One vector is turned by the same rotation once a step. Each row is the vector after some number of steps, and that number follows the row.
The counts run from 0 to 114.
163,136,168,142,148,119,110,105,124,162,127,113,85,136,143,114,88,149,125,123,172,147,114,162,151,163,129,123,160,128,98,120,111,75,131,107,142,127,126,181,137,131,105,86,94,150,95,107,140,132,98,158,110,104,150,149,180,93,148,141,156,116,122,104,181,93,119  65
165,104,180,119,140,133,91,81,144,132,107,77,96,148,144,121,86,134,124,81,135,143,116,151,123,154,121,120,111,131,105,153,146,113,164,114,147,136,122,151,116,143,132,123,144,162,69,117,128,127,126,185,115,87,153,150,145,130,139,157,152,103,112,79,194,122,132  60
166,106,164,147,136,125,144,124,115,157,134,125,100,145,149,92,70,130,125,140,168,139,118,145,156,166,129,150,146,144,85,125,118,89,138,129,152,130,125,171,155,111,113,103,96,157,103,108,136,137,97,133,91,92,144,146,182,84,150,135,153,134,104,115,170,93,121  66
178,125,168,125,131,98,111,94,113,128,127,93,118,149,146,128,102,128,135,127,163,154,90,156,131,148,163,128,181,139,103,140,187,115,172,128,134,144,108,166,141,119,133,105,95,139,93,120,120,130,109,180,101,92,144,126,155,136,108,141,155,129,141,74,179,105,131  86
149,122,187,82,131,113,113,88,104,149,109,101,109,143,116,142,104,138,130,138,158,127,105,156,128,185,117,138,162,118,111,137,146,100,166,80,137,117,121,186,144,150,123,109,96,148,73,134,113,151,133,174,103,98,129,133,159,124,134,149,141,102,125,88,185,123,142  89
163,112,103,138,159,109,110,107,129,153,92,107,148,173,130,113,79,143,130,124,151,141,106,157,123,172,129,141,125,120,117,130,150,113,146,93,154,142,94,151,153,150,162,105,108,159,69,136,113,136,125,177,83,107,156,167,163,126,154,134,139,138,101,71,171,114,127  113
158,100,165,114,136,125,109,97,114,149,117,117,100,184,133,131,93,138,150,109,164,136,107,140,131,167,136,143,148,122,123,138,141,75,148,104,120,104,130,198,149,154,111,94,100,154,90,119,134,129,102,165,78,130,143,133,173,118,117,150,161,130,128,92,185,112,124  77
171,148,178,152,155,136,131,127,124,137,115,96,119,136,172,90,74,132,148,131,154,146,105,156,112,156,117,141,149,138,90,161,159,133,147,137,142,116,96,139,118,121,139,94,111,158,79,120,127,145,111,150,93,77,159,145,190,142,158,131,132,129,119,101,173,128,138  96
178,124,144,111,141,104,119,82,94,154,118,94,120,175,121,146,110,136,121,118,168,121,128,139,137,166,138,133,157,135,120,141,139,129,143,105,159,147,138,175,121,155,134,94,115,171,88,137,110,144,119,165,100,101,154,128,171,73,132,126,154,106,99,80,180,108,120  102
158,122,125,153,133,114,146,142,140,141,115,99,106,169,156,108,62,127,136,133,181,116,97,161,146,153,131,132,141,134,111,168,198,105,144,105,134,160,113,148,146,126,119,100,102,144,88,78,112,118,126,176,124,112,161,129,170,128,139,116,142,157,124,67,182,110,145  82
170,105,170,139,159,131,105,106,138,156,118,101,133,146,140,110,87,139,140,107,136,170,107,147,125,165,111,149,142,121,93,119,120,97,129,120,151,124,99,178,158,119,121,98,110,172,66,119,131,145,118,169,94,99,170,159,157,109,183,133,135,121,115,106,179,115,117  63
174,115,161,154,148,139,132,100,119,157,113,99,134,145,120,114,93,133,105,126,163,117,98,137,123,175,127,171,135,119,72,145,138,134,163,139,138,101,127,159,114,153,122,92,113,155,73,124,113,143,119,121,106,55,154,160,154,117,121,120,149,126,108,109,177,112,133  5
203,112,135,133,152,115,130,106,105,172,106,84,131,145,135,115,91,126,110,136,148,145,131,133,108,175,102,131,128,133,104,156,118,136,138,118,159,142,96,151,141,118,152,110,101,173,85,123,125,132,101,160,97,89,151,153,190,85,150,119,144,112,111,96,177,135,114  1
162,145,167,124,153,118,149,104,137,140,115,107,120,122,130,94,61,116,142,137,164,140,124,163,133,173,126,122,140,113,95,130,162,107,169,124,172,139,127,162,146,113,120,96,127,154,85,120,140,150,114,146,87,87,154,130,146,156,161,133,160,164,115,94,180,121,141  29
157,155,199,132,127,100,115,107,125,151,129,100,124,158,147,109,77,118,116,119,164,119,110,150,154,144,155,132,146,131,114,140,160,108,129,115,179,169,129,136,129,127,127,87,117,152,87,119,131,140,106,179,126,111,151,127,165,124,141,124,158,150,99,61,184,97,118  32
162,104,153,125,114,113,124,111,117,138,111,85,123,171,144,101,92,149,133,123,141,101,101,150,160,152,162,147,148,133,99,131,168,95,165,127,143,175,98,171,132,139,107,93,104,138,90,106,101,130,144,164,107,85,180,130,144,130,120,132,155,154,122,74,177,98,121  20
180,104,149,165,149,125,129,142,137,120,129,119,97,164,158,111,78,138,139,123,173,119,106,169,134,143,142,165,153,156,98,175,165,122,124,136,125,127,123,172,112,164,100,110,113,147,74,99,116,136,113,134,88,82,150,140,190,135,131,145,147,135,100,111,161,115,133  107
163,127,138,161,146,118,97,96,121,161,106,73,142,170,152,107,90,117,106,94,150,125,105,142,113,144,110,143,131,123,108,153,175,129,135,124,106,106,110,151,123,160,112,94,131,170,75,110,112,134,134,173,107,77,156,143,143,103,130,135,161,137,134,100,185,137,128  72
194,136,146,144,158,122,128,91,99,142,109,108,99,149,124,126,93,135,139,117,146,124,118,164,120,178,86,129,157,118,122,160,143,126,130,91,125,103,129,178,127,147,77,112,101,170,70,128,129,132,124,135,77,89,157,116,140,115,152,122,143,138,123,87,175,140,128  39
168,96,121,158,181,114,148,113,138,150,110,116,129,164,145,97,73,139,137,133,167,136,112,141,108,165,108,138,133,137,127,124,129,112,131,113,126,111,83,164,160,138,129,110,90,168,75,122,125,132,113,165,82,98,147,156,168,130,157,127,148,151,108,86,174,121,133  13
166,130,134,143,106,144,131,99,111,158,127,90,89,160,139,91,78,103,97,135,161,112,108,154,147,157,104,149,125,134,110,137,126,106,140,119,144,99,122,157,123,155,128,101,99,183,81,105,125,114,109,156,85,102,151,135,179,92,125,123,159,144,135,101,186,116,145  68
138,100,150,112,130,120,144,131,132,137,114,132,93,179,130,120,78,146,153,131,184,117,99,153,148,156,136,139,146,142,124,130,160,77,141,98,122,130,123,194,159,149,106,98,117,156,101,103,126,127,108,165,80,120,155,132,177,130,135,143,159,144,113,91,180,96,134  78
185,92,126,147,138,136,114,131,139,134,102,111,117,149,155,117,96,154,165,111,131,149,120,166,131,173,116,150,151,112,104,143,180,119,142,104,158,146,121,166,151,128,102,131,92,178,82,118,118,128,130,138,76,88,166,147,134,124,135,123,101,127,100,85,165,103,104  50
169,105,182,107,131,128,144,141,107,139,118,110,134,148,137,105,74,118,141,156,160,123,125,134,139,180,91,141,114,137,109,167,157,105,149,92,163,134,114,167,138,128,115,98,118,156,73,111,121,161,114,140,118,108,155,144,176,136,159,123,134,109,110,103,186,139,127  92
183,112,130,147,126,102,113,128,128,148,124,130,96,145,111,112,105,136,129,161,138,152,108,171,147,150,139,128,178,147,92,128,148,93,143,102,148,157,122,195,141,137,100,107,95,156,85,104,114,131,91,147,76,94,160,126,168,117,142,146,133,138,133,92,168,90,140  53
175,98,121,145,179,98,142,126,137,130,107,113,120,177,158,90,83,149,153,117,173,132,113,147,117,141,141,135,146,149,133,142,136,102,123,116,121,144,84,182,160,149,125,103,114,167,104,97,118,131,120,168,78,104,149,147,167,116,152,139,161,161,106,95,158,114,128  12
181,107,133,143,142,108,130,129,120,143,115,116,113,132,119,86,102,139,113,162,135,152,97,159,135,154,124,139,139,138,82,110,144,97,156,103,151,150,113,172,149,138,113,108,97,157,83,120,114,114,104,141,77,66,159,127,172,146,156,148,137,139,125,103,161,122,135  54
169,113,124,156,156,116,143,118,136,139,128,127,112,146,147,110,69,136,126,123,193,140,103,158,129,175,155,158,136,127,89,147,174,108,179,139,157,132,126,168,151,128,127,115,100,150,89,93,132,124,94,147,93,110,157,140,147,131,100,126,167,177,109,73,185,108,143  16
194,87,167,115,156,128,126,96,114,127,110,95,103,125,144,110,91,120,148,144,147,144,112,140,107,180,99,142,125,145,111,168,142,101,153,120,148,95,89,169,149,117,119,118,96,166,84,116,136,145,106,148,83,103,138,132,152,148,132,132,149,139,126,83,183,156,144  26
144,134,128,152,126,133,144,134,122,144,108,90,93,167,158,122,73,127,137,118,179,101,98,149,143,175,122,126,118,124,107,168,171,83,151,87,121,131,109,154,130,148,118,107,98,145,88,96,130,131,129,160,118,112,166,127,165,113,151,123,138,140,143,66,173,119,154  81
142,117,123,130,140,144,156,127,107,154,99,106,88,182,138,112,64,128,151,134,156,112,102,141,125,191,93,131,111,120,102,149,159,81,156,82,124,115,109,164,151,145,117,94,81,157,78,110,124,136,128,151,104,101,158,147,166,131,159,119,134,131,129,82,172,131,147  80
171,106,124,138,167,108,102,113,123,140,89,121,137,164,142,92,75,144,144,123,162,138,113,149,122,160,155,137,134,125,116,130,160,110,164,107,151,154,92,159,165,153,160,127,127,171,86,123,115,128,136,172,61,104,169,146,166,136,148,148,139,150,99,96,167,117,125  112
139,135,187,137,130,103,125,105,126,141,132,82,135,163,157,85,96,130,125,154,160,122,106,140,143,133,137,155,160,129,111,123,160,111,127,132,166,154,125,137,134,118,132,90,98,155,81,125,119,158,122,166,110,96,153,144,171,114,149,114,138,135,82,75,179,87,117  33
191,115,131,145,159,102,130,115,108,157,111,104,114,136,148,81,76,156,136,140,165,154,137,140,131,178,120,114,146,127,114,142,134,135,141,124,156,161,94,151,156,120,153,117,99,170,94,116,110,131,126,169,93,96,153,138,186,86,154,130,136,110,88,92,159,107,120  0
163,113,191,85,128,107,136,102,107,123,124,102,88,148,115,139,88,143,143,142,173,120,114,142,147,181,126,125,158,127,119,152,158,92,167,88,154,138,135,188,151,143,99,106,111,138,83,111,105,147,142,162,110,103,135,121,159,119,149,144,158,102,108,86,169,122,136  90
158,118,175,119,138,109,110,99,99,130,119,110,146,140,139,106,104,144,137,143,155,149,99,142,120,135,144,146,188,132,96,124,182,122,169,122,144,148,98,176,159,125,142,110,91,143,84,123,108,155,119,179,91,85,146,126,154,134,111,145,146,140,120,97,180,110,131  87
162,113,162,140,116,135,134,117,108,160,131,116,119,147,148,79,67,113,115,142,158,124,109,148,143,163,104,165,126,137,85,124,129,97,149,104,142,108,107,155,155,127,139,105,96,178,78,107,134,132,106,128,85,104,159,147,188,104,135,125,151,135,112,117,187,107,126  67
171,130,117,132,158,112,106,114,124,132,96,113,87,153,168,104,67,154,147,104,169,135,117,172,151,153,160,135,140,143,124,156,167,114,167,119,144,157,104,153,140,164,143,132,117,152,99,118,115,116,125,163,62,114,158,123,172,131,130,162,148,147,118,91,166,107,124  111
187,97,124,128,146,98,150,117,114,135,107,120,123,183,123,120,90,147,131,134,167,127,133,146,136,157,139,139,167,149,141,144,148,125,131,116,152,163,135,182,129,154,104,87,125,169,84,125,109,145,121,157,106,79,166,128,181,87,144,118,150,124,91,95,182,95,120  103
170,116,160,146,159,100,124,87,144,134,134,102,125,163,157,113,87,133,138,97,173,147,103,147,126,155,145,144,171,114,118,118,167,117,126,136,117,127,126,179,152,140,84,103,122,145,92,120,101,122,123,196,97,78,147,139,139,138,132,155,167,132,97,110,186,107,113  74
175,149,140,142,124,119,100,92,121,146,110,83,112,152,150,128,106,124,125,123,140,136,82,133,115,161,140,125,155,121,97,145,178,111,160,123,129,131,109,147,116,132,142,104,89,142,86,100,118,125,116,195,106,88,155,132,162,147,116,136,136,124,149,57,187,116,129  85
168,131,159,124,153,106,132,111,135,127,114,118,98,124,129,120,60,122,137,127,177,136,120,167,133,175,122,117,148,125,111,156,152,99,162,126,172,149,130,178,144,119,117,107,126,168,86,99,140,150,101,151,79,108,150,113,145,150,143,129,168,161,135,78,171,123,155  28
199,109,122,141,142,124,96,122,123,144,109,117,108,151,121,139,123,136,127,119,130,144,102,172,142,168,120,125,151,131,101,144,155,103,138,94,152,149,121,189,122,146,101,104,90,166,74,100,120,122,83,155,93,107,167,127,159,115,134,145,123,136,146,83,177,109,127  52
